(in the rows, 128 means zero)
The rows of X fall into 4 groups, and each row is roughly a mix of its group's hidden directions; one row fits no group.
X, 137 rows:
[[164 142 149 142 160 136 131 174 145 108]
 [184 119 122 134 129 145  99 129 135 167]
 [135 139 119  92 163  77 103 133 130 128]
 [115 144 120  86  85 110 121 149 109 155]
 [160  72 121 103 149 135 138 122 107 117]
 [110 139  85  98 119 130  81 139 107 132]
 [144 178 120 150 128 171 116 112 136 107]
 [156  80 167 119 131 139 125 110 111 152]
 [158 123 130 141  97 127 130 106  82  91]
 [145 118 161  86 164 113 130 156 115 145]
 [170 140 156 146 131 170 101 145 140 118]
 [159 111 112  74 143 160 115 130 114 130]
 [154 165 156 143 124  98 151 141 130 165]
 [114 138 155 141 139  86 157 104 154 156]
 [142 139 123 155  91  74 139 121 118 109]
 [ 91 122 149 137 161 120 118 106  80 116]
 [ 82 126 147 162 135  94 125  99 130 147]
 [143 135 132 133 113  83 128 145 159 175]
 [117  98 111 178 134 116 158 134 147 101]
 [142 165 139 101 116 169 139 164 111 116]
 [131 113 119 168 121 146  88 153 107  96]
 [113 121 127 156 112 116 188 145 151 138]
 [ 96  97 117 155 150 132 147 141 167 102]
 [109 101  90  86 133 134 113 105 114 101]
 [117 170 150 112 135 110 143 117 161 168]
 [168 118 166 105 130 102 121 153 112 156]
 [103 106 119 143 179 123 140  85 126 133]
 [122 126  90 137 105 162 147 131 173 109]
 [114  94 161 106 166 118 164 126 114 135]
 [ 92 134 152 120 120 154  97 150  87 114]
 [116 138 141 144  84 166 116 153 158 109]
 [113 114 140 149 103 181 119 147 152 106]
 [ 85 113 145 130 133 120 117 175 107  99]
 [146 147 158  95 185 127 136 131 117 131]
 [121 120  96 130 146 178 109 121 123  87]
 [136 154 154 148  80 126 147 163 112 118]
 [158 153 111 143 138 138 124  73 147 146]
 [ 96 121 128 122 144 143 168 172 155 140]
 [ 89  93 128 102  98 123  89 125 118 119]
 [ 64 111 110 139 136 145 131 122 118 102]
 [112  99 131 100 160 104  85 144 118 111]
 [159 114 101 179 123 144 106 104 115 123]
 [133 121 130 111 157 137 171 144  95 167]
 [ 83 114 132 106 165 146 129 165 133 113]
 [135  87 151  98 168 122 161 125 120 136]
 [145 106 153  91 154 129 101 113 118  89]
 [100  84 108 111  90 130 119 137 105 105]
 [125 108 153 149 150 168  83 109 124 134]
 [164 140 104  86 115 129 103  90 123 128]
 [126  89 137 159 103 137 100 135 110  87]
 [118 113 105 159  84 157 137 132  92 123]
 [126 108 140 108  74 161 106 122 111 144]
 [114 127 133 155  96 177 113 134 160 110]
 [146 161 124 158  87 148 165 126 136 145]
 [119 147 147  92 144 125 162 158 167 119]
 [145 120 124  87 156  93 165 141 115 144]
 [126 164 101 158  83 139  97 126 130 122]
 [126 106 174 149 120 135  96 126  90 107]
 [101 101  78  95 130 129 112 111 114 113]
 [140 155 124 156 129 150 101 129  87 167]
 [104  70 108 109 112 136 117 131 133  99]
 [140 155 152 138 132 100 119 125 121 187]
 [ 98 158 116 102 145 101 124 126 177 119]
 [131 135 130 171 104 148 113  92 124  89]
 [101  83 130 153 129 136 119 165 135  95]
 [164 108 169 134 102 109 131 111  93 121]
 [158 168 100 127 174 135 149 122 121 139]
 [173 136 150 120 129 116 106  87 113 158]
 [134 120 119 117 162 112 168 149  96 163]
 [125  82 129  84 144 131 145 145 108 100]
 [138 153 131 105 154 178 151 105 107 139]
 [130 131  98 137 131 179  97 144  97 113]
 [131  88 164 173 109 154 125 127 127 137]
 [ 81 131 142 141 152 124 103 158 103 102]
 [154 131 136 159 177  88 129 119 144 126]
 [109 103 107 158  93 145 115 128 162  98]
 [135 103 144  89 125 101 141 173 123 153]
 [136  88 136 158 140 130 142 114 134  75]
 [ 92 125 113 134 101 124 115  95 167  97]
 [130 170 149 119 134 112 133 121 164 173]
 [169 145 110 141 139 114 134  87 159 151]
 [110 103 152 107 150 103 177 119 121 110]
 [119 113 143 110 116 100 103 180 101 112]
 [112 137 166 107  99 128 144  94 148  95]
 [137 173 104 135 136 164 138 134 101  95]
 [111 102 119 171 130 113 156 120 157  93]
 [113 116 163  83 137 158 108 108 138 105]
 [165 122 158 128 119 133 160 105 119  84]
 [118 107 167 150 116 105 133 100 170 143]
 [126 130 159 120 135  96 156 112 179 114]
 [107 147 158 175 132  96 143 140 154 132]
 [108 147 124  96 165 155 108 134 121 170]
 [126 145  92  96 112 141 181 121 138 136]
 [159 158 137  96 114 140 101 139  96 157]
 [152 127 132 127 152  93 131 132 160 179]
 [146 112 134 109 136 151 156 164 106  85]
 [154 114 154 153  85 102 122 109 107 105]
 [105  90 135 106 162 107  98 130 128  96]
 [121 108  99 126 133 111  96  87 149 164]
 [152 155 144 107 140 135 159 160 166 107]
 [132 145 119 155  70 127 143 161 114 120]
 [109 130  92 162 107 120 103 116 162 156]
 [186 133 167 110 113 130 108 136 130 121]
 [139 138 153 163 142 148 116  88 100 100]
 [ 95 150 157 155 130  99 163 134 152 141]
 [135 104 113 115 184 131 132 120  97 157]
 [142 120  98 127 131 154  96 161  89 150]
 [102 109  89 113 121 113 169 123 163 128]
 [128  98 133 101 108  87 144 170 131 142]
 [134 113 147 118 125  76 138 130 151 172]
 [118 142 112 157 135 179 104 103 123 100]
 [108 123 112 110 146 109 107 169 102 168]
 [164 107 112 150 108 113 134 129 182 126]
 [146 117 100 147 176 151 143  96 120 147]
 [117 121 105 118 127 157  99 144 158  79]
 [104  85  97  95  98 107 125 137 117 121]
 [156 146 135 143 123  99 133 147 126 186]
 [120 149  96 112 131 177 144  93 138 145]
 [127 114 121 158 143 130 169 149 167  96]
 [145 131 138 128 113 155  90 173 145  98]
 [117 114 151 129 107  80 122 116 155 167]
 [101 150 121 156 135 137  93 165 163 134]
 [137 122 156 127 139  88 129  93  82 139]
 [116  83 110 149 119 166 134 151  96 125]
 [132 148 130  80 127 169 109 123 102 152]
 [103 136  95 153 109 104 108 133 112 173]
 [138 134 129 146 191  94 145 126 140 125]
 [101 125 149  88 140 106 122 165 152 103]
 [141 127 132 127 162  98 124 152 168  87]
 [111 128  72 102 123 128 116 122 169 126]
 [132 118 115 129 148  76 157 127  91 148]
 [131 180  94 110 145 143 120 138 131  94]
 [128 107 127 100 124  93 136 180 146 149]
 [147 133 115 133 114 151  93 183 108 140]
 [ 96 123 139 124 105 150  80 102 150 110]
 [115 102 119 171 106 110 163 130 117  94]
 [121 165 120 139  82 153 112 113 104 153]]
Each list below has two rows that fit no group; the rest each fit one group, if only roughly. Name those rows in the order they come.
- J977: [122 105 158 102 159 156 159 161 130 119]
- J984: [126 114 131 147 107 145 123 179  86 147]
- J475: [137 134 144  80 133 102  82 136 110 119]
- J435: [160 133 171 109 128 148 111 126  99 164]
- J905: [115 115 152 136 146 156 124 103 163  83]
- J629: [145 109 169  82 110  97 138 130 117 138]
- J182: [135 147 142 102 135 112 172 152 149  89]
- J878: [130 106 107 108 148 176  93 105 142 134]
- J222: [117 104 146 119 106  80 154 124 107 160]
- J65: [ 97 120 119 169 125 116  95 131 123  83]
 | J629; J878
- J965: [107 114 120 142 135 103 102  88 103  89]
- J513: [144 125 102  90 120 162  97 109 112 157]
- J838: [121 101 126 112 182 116 134 139 150 164]
- J255: [118 127 117 100 176 110 107  94 122 157]
- J470: [123 131 111 138 185 129 111 123 169 146]
- J951: [132 131 138  89 101 162 171 132 102 127]
- J51: [100  76 145 141 160 123 145 131 100 124]
- J567: [122 141 179 109 163 139 162 117 136 140]
- J850: [147 132 169 148 104  77 122 143 127 139]
- J191: [118 168 128 143 128 133  75 138 155 149]
 | J567; J850
- J478: [148  99 119 147 132 130 138 151  72 151]
- J450: [162 127 157 136 105 169 125 106 156 148]
- J776: [157 164 139 168 142 136 111 109 138  94]
- J592: [142  97 160 116 126  95 143 150 137 171]
- J881: [148 143 143 112 120 119 154  89 179 120]
- J665: [151 150 154  82 129 121 143 151 101 154]
- J877: [128  90 146 149  96 140 148 127 115  82]
- J506: [152 127 166 124 110 122 154 124  81 102]
- J747: [120  80 134 140  80 118 136 137 156 117]
- J758: [146 155 112 162 108 112 172 101 142 132]
- J942: [136 112 111 115 116  80 122 151 162 160]
- J433: [134 172 135 131 144 174 134  96 105 125]
- J720: [152 112 140 148 131 155  78 162 136 144]
- J378: [108 162  98 144  99 130  99 127 141  90]
 | J450; J881
- J132: [132 140 103 178 125 139 134  91 161 139]
- J359: [110 116 133 141 119 178 102 100 156 104]
- J731: [107 163 127  99 132 162 110  85 128 141]
- J785: [141 122 116 118 192 148 129 106 150 117]
- J421: [139 128 119 142 127 125  93 134  63 137]
- J77: [129 156 112 163 100 163 122 134  92 110]
- J306: [110 139 151 174 126 104 160 149 141 100]
- J682: [165  92 145 119 157 115 155 155 147 141]
- J661: [117 124 109 128 101  77 142 111 141 167]
- J934: [142 140 132  88 135 101 116 168 135 166]
 | J731; J421
- J943: [ 91 135 148 161 127 120 155  98 156 155]
- J351: [136  94 157 167 149 119 130 155 108 100]
- J835: [134 142 151 113 151 153 129 187 130 108]
- J967: [108 144 155 134 153 175 107 108 159 132]
- J70: [ 93  88 108 109 105 138 147 154 156 126]
- J307: [122 124  79 116  88  88 134 139 139 131]
- J940: [173 145  90 168 131 116 107 130 136 134]
- J427: [156 158  99 109 151 104 145 158 115 155]
- J373: [141  94 114 121 166  95 127 153  92 133]
- J663: [139 115  96 140 166 101 143 106  97 153]
 | J943; J967
- J476: [143 111 115 137 166 100 173 128 160 124]
- J69: [126 134 131 132 145 129 129 141  54 139]
- J574: [149 119 115 120 167  78 150 153 117 121]
- J777: [121 101  91 142 127 106 153  84 137 151]
- J312: [152 100 106 173 134 157 162 126 137 123]
- J261: [108  95 109 127 174 161 103 125 128 146]
- J457: [111  99 140  89 155 117 156 109 121 162]
- J334: [135 146 110 157 104 180 134 128 122 162]
- J141: [128 153 104 101 152 137 128 167 157 161]
- J409: [ 88 105 129 120 116 100 135 136 145 178]
- J7: [130 158 136 151  96 163 143 161 121 159]
- J927: [ 97 147 151  83 126 122 106 137 161 108]
- J249: [107  98 165 100 140 121 114 139  92 154]
 | J69; J409
- J20: [106  99 143 112 139 116 130  75  97 115]
- J299: [153 151  96  96 166 120 149 146 112 145]
- J45: [127 130  97 125 177  98 135  92 138 148]
- J960: [105 118 110  92 146 153 121 148 149 171]
- J485: [154 104  86 127 111 164 113 157 137 110]
- J221: [102  72 135 119 101 150 105 143 133 130]
- J582: [173 145 118 110 159 144  83 128 134 135]
- J138: [121 111 155 170 118 118 152 142 151  87]
- J561: [107 120  96 141 184 136 118 107 131 105]
- J938: [150 139 146 156 162 143  98 123 143 171]
 | J138; J561
- J918: [121  87 119 152 102 142 156 131 152  91]
- J882: [129 171 105 175 103 128 145 112 133 142]
- J693: [135 153 118 107 139 182 133 154 145  98]
- J234: [145 146 136 136 179 102 108 156 150 144]
- J505: [140 111 165 139 151 109 159 104 131 169]
- J919: [123 137 143  92 153 164 126 174 143 120]
- J236: [117 166  90 144  93 150 103 144 140 131]
- J516: [137 149 106 137 150 168 103  90 119 101]
- J122: [125 107  96 128 101 128  93 147  93 160]
- J637: [ 99 114 117 128 165 110 113 155 175 121]
- J949: [110 150 143  88 170 132 110 145 157 140]
- J499: [116 122 152 148 143 116 166 140 160 171]
- J15: [133 108  91 114 139 122 170 100  91 124]
- J204: [114 100 115 142  98 112  78 132 157 142]
- J917: [111 111 124 121 104  78 142 171 132 112]
 | J693; J516
- J556: [158 171 133 116 134  95 140 132 168 113]
- J175: [128 105 106 144 155 114 113  69 117 130]
- J829: [118 102 101 114 138 109 170 162 122 158]
- J946: [129 124 115 113 160 120  97  69 126 139]
- J920: [105  99 147 141 131 123 115  81  98 156]
- J662: [135  75 150 117 144 140 147 142 154  96]
- J879: [103 126 106 121 150  94  77 136 151 131]
- J627: [ 76 135  89 129 154 141 149 117 144 121]
- J187: [125 123 106  90 143 148  85 103 133 160]
- J701: [136 109 105 132 116 159 118 167 115  82]
- J508: [112 106 140  93  94 105 145 159 127  96]
- J996: [123 138 123 154 146  86 120 119 127 182]
 | J829; J996
- J640: [ 88 114 108 140  95 119 142 128 119  80]
- J319: [118 143 148 128 151  91 121 105 161 170]
- J812: [131 125 101 135 167  85 129  98 153 111]
- J401: [110 130 151 176 150 126 159 131 141  92]
- J823: [143 165 144  95 120 177 119 136 108 140]
- J501: [109  99 140 162 155 121 156 130 126  83]
- J558: [105 141 126 112  93 148 105 156 101  91]
- J413: [123 149 167 143 156 124 174 108 151 127]
- J52: [130 105 141  96 109  81 128 130  98 157]
- J504: [143 104 148 115 123  96 138 157 103 174]
 | J401; J413
